In the rows, zero is written as 128.
Each named move below is a turn or a mirror, shown by a few rows before and after it. Which moves, in which order, take the first row of each later pair to the second? The first pair is answered.
ledug (before -> after):
[154 109 143 133 110  89 116 163 112 120 120 146  98  84 147 148 167 102
 130 124 148]  ->  [150 114 137 130 103  91 116 167  93 123 121 149 109  93 140 147 167 112
 139 111 156]
[145 119 123 136 141 130 107 116 101 129 113 175 152 125  79 145 144 129
 109 128 159]  ->  [151 107 134 143 154 128 104 108 129 126 115 170 128 108  92 144 144 115
  93 150 147]
[126 185 127 120 109 106 136 118 154 167 130 139 130 131 129  85 100 151
 146 116 126]  ->  [130 177 137 120 118 106 133 113 173 164 131 136 115 120 139  84 100 143
 137 130 119]
[130 148 127 116 105 122 124 131  94 148 129 135 164 130 121 133 127 143
 151 117 164]  ->  [143 124 153 127 132 120 116 110 165 142 130 124 115  91 143 130 123 115
 123 167 135]
nezav (before -> after):
[126 152 120 163 116 162  71 114  89 112 137 161 132 105  97  88 133 149
  97  94 137]  ->  [121 160 105 125 112 137 115 143  57 126 130 159 167 132 102 114 132 149
 137  70 160]
[134 144 131 172 129 154  78 103 116 112 147 161  89  75 118  89 140 140
  81 139 118]  ->  [123 156  98 100 119 105 165 156  52 139 133 158 157 130 129 141 136 139
 163  95 165]
[105 149 127 112 148 109 178 159 145 159 154  91 161 141 105 164 110 122
 173 127 139]  ->  [111 143 150 167 154 146 112 121 191 138 165  93 109 100  99 126 113 122
 113 159 105]
[114 102  98 130 133  96 171 118  77 126 117 124 128 123 145 141 132 151
 140  98 110]  ->  [118  97 110 165 137 117 131  92 108 116 125 125  96  98 140 115 134 151
 103 118  88]
mili (before -> after):
[183 112 136 121 160 109 109 136 127 128 101 171 111  86 132 130 128 120
 103 159 154]  ->  [141 101 144 129 161 125 123 118 186 120 122 120  88  95 147 129 133 108
 106 172 102]
[102 141 123 149 121 145 131 134 119 112 151  98 119 171  88 126 147 122
 144  96 111]  ->  [138 145 119 136 126 123 129 151  82 121 131 140 132 159  84 133 141 125
 142  93 153]
[117 121 105 151 113 150 107 123 138 116 143 129 149 127 127 111 131 138
 132 116 118]  ->  [147 121 103 139 120 130 109 139 116 124 128 157 156 119 128 117 124 135
 133 119 148]
[142 175 124 109 111  87 132 118  89 144 143 127 125 143 154  93 104 161
 110 116 134]  ->  [149 163 131  95 126  72 150 121 112 147 139 122 117 135 171 106 101 144
 115 133 132]
Now pairs of rows:
Between the rows of a pair lie two moves.
[143 120 155 142 138 132 115 115 156 136 120 147  82  80 138 100 145 128
  79 150  95]  ->  [160 129 135  91 139  90 167 159  97 157 100 168 131 106 145 135 136 128
 130 123 149]
ledug mili
[152 161 100 117 105 139 111 136  44 126 112 167 163 141  90 123 108 145
 156 100 173]  ->  [103 115 131  96 141 123 179 112 184 123 137  72 107 135 152 156 112  89
 170 163  85]
mili mili
[139 142 140 169 121 147  94 112 105  99 110 149 145 121 114 110 142 163
  98 119 126]  ->  [174 131 144 133 144 103 129 137 103 112  90 165 149 111 136 141 136 141
 112 139 155]
mili nezav
[115 122 121  98 126  94 168 125 128 122 127 102 150 132 154 129 106 118
 162 140 113]  ->  [118 115 138 129 131 114 132 105 159 110 134 102 117 108 151 109 108 116
 127 164  91]
ledug nezav
[111 125 125 133 110 146 116 111 136 134 143  83 135 134 120 126 144 117
 128 125 104]  ->  [127 135 115 121 104 136 119 132  93 141 131 108 157 140 111 130 141 127
 140 108 137]
nezav mili
[112 108 131 119 147 115 171 138 164 127 146  94 111 138 154 140 124 104
 148 150 100]  ->  [110 112 135 165 132 153 111 111 162 111 154 105  95 126 128 104 128 126
 110 144  90]
ledug nezav
[146 150 104 137 124 107  86 138 115 101  89 129 110 157 111 100 129 139
 140 138 153]  ->  [149 138 118 139 137 103  91 131 146  99  91 120  89 142 125 102 127 125
 130 164 139]
ledug mili
[104 125 146 111 147 147 163 143 167 138 120  93 152 151 142 133 115 124
 148 132  86]  ->  [105 145 139 148 121 183 109 130 125 130 125 119 162 153 109  99 118 158
 123 105  94]
nezav mili
[140 121 127 123 135 104 155 140 132 140 115 135 134 121 135 137 121 121
 125 130 160]  ->  [100 132 121 149 111 140 138 121 142 127 138 105 131 142 120 118 131 139
 125 109 124]
mili mili
[153 125 136 116 146 110 139 129 121 133 113 134 149 114 143 150 126 118
 138 154 107]  ->  [151 127 140 139 140 127 108 114 128 125 118 140 135 103 133 129 129 125
 115 156 101]
ledug nezav
[115 142 124 102 122 119 149 140 104 124 121 122 155 157 125 144 126 128
 170 105 147]  ->  [116 149 127 147 109 156  90 114 104 108 132 133 136 141 101 107 131 145
 131 103 132]
nezav ledug
[194 130 152 135 197  95 125 158 121  93  39 132  99  88 116 153  95 120
 119 139 144]  ->  [192 138 149 162 184 121  86 144 106  83  45 140  97  85  96 128  99 138
  99 125 143]
ledug nezav
[130 148 145 156 132 113 174  83 161 134  78  69 106 149 182 156 120 123
 140 168 145]  ->  [115 168 123 150 108 120 178  94 111 138  79  72 141 181 165 157 123 149
 164 128 163]
ledug mili
[149 127 125 147 136 137  83 120 100 127 127 152 119 119 113 108 128 133
  97 132 140]  ->  [157 129 118 123 138 117 112 140  82 138 116 159 139 130 118 128 127 126
 120 125 161]
mili ledug
[168 136 106  91 147  94 180 179 102 137  88 151 160 121 150 170 129 118
 133 137 172]  ->  [ 66 146  99 148 102 172 147 127 151 111 144  68 142 164 127 128 150 146
 127 106  77]
mili mili
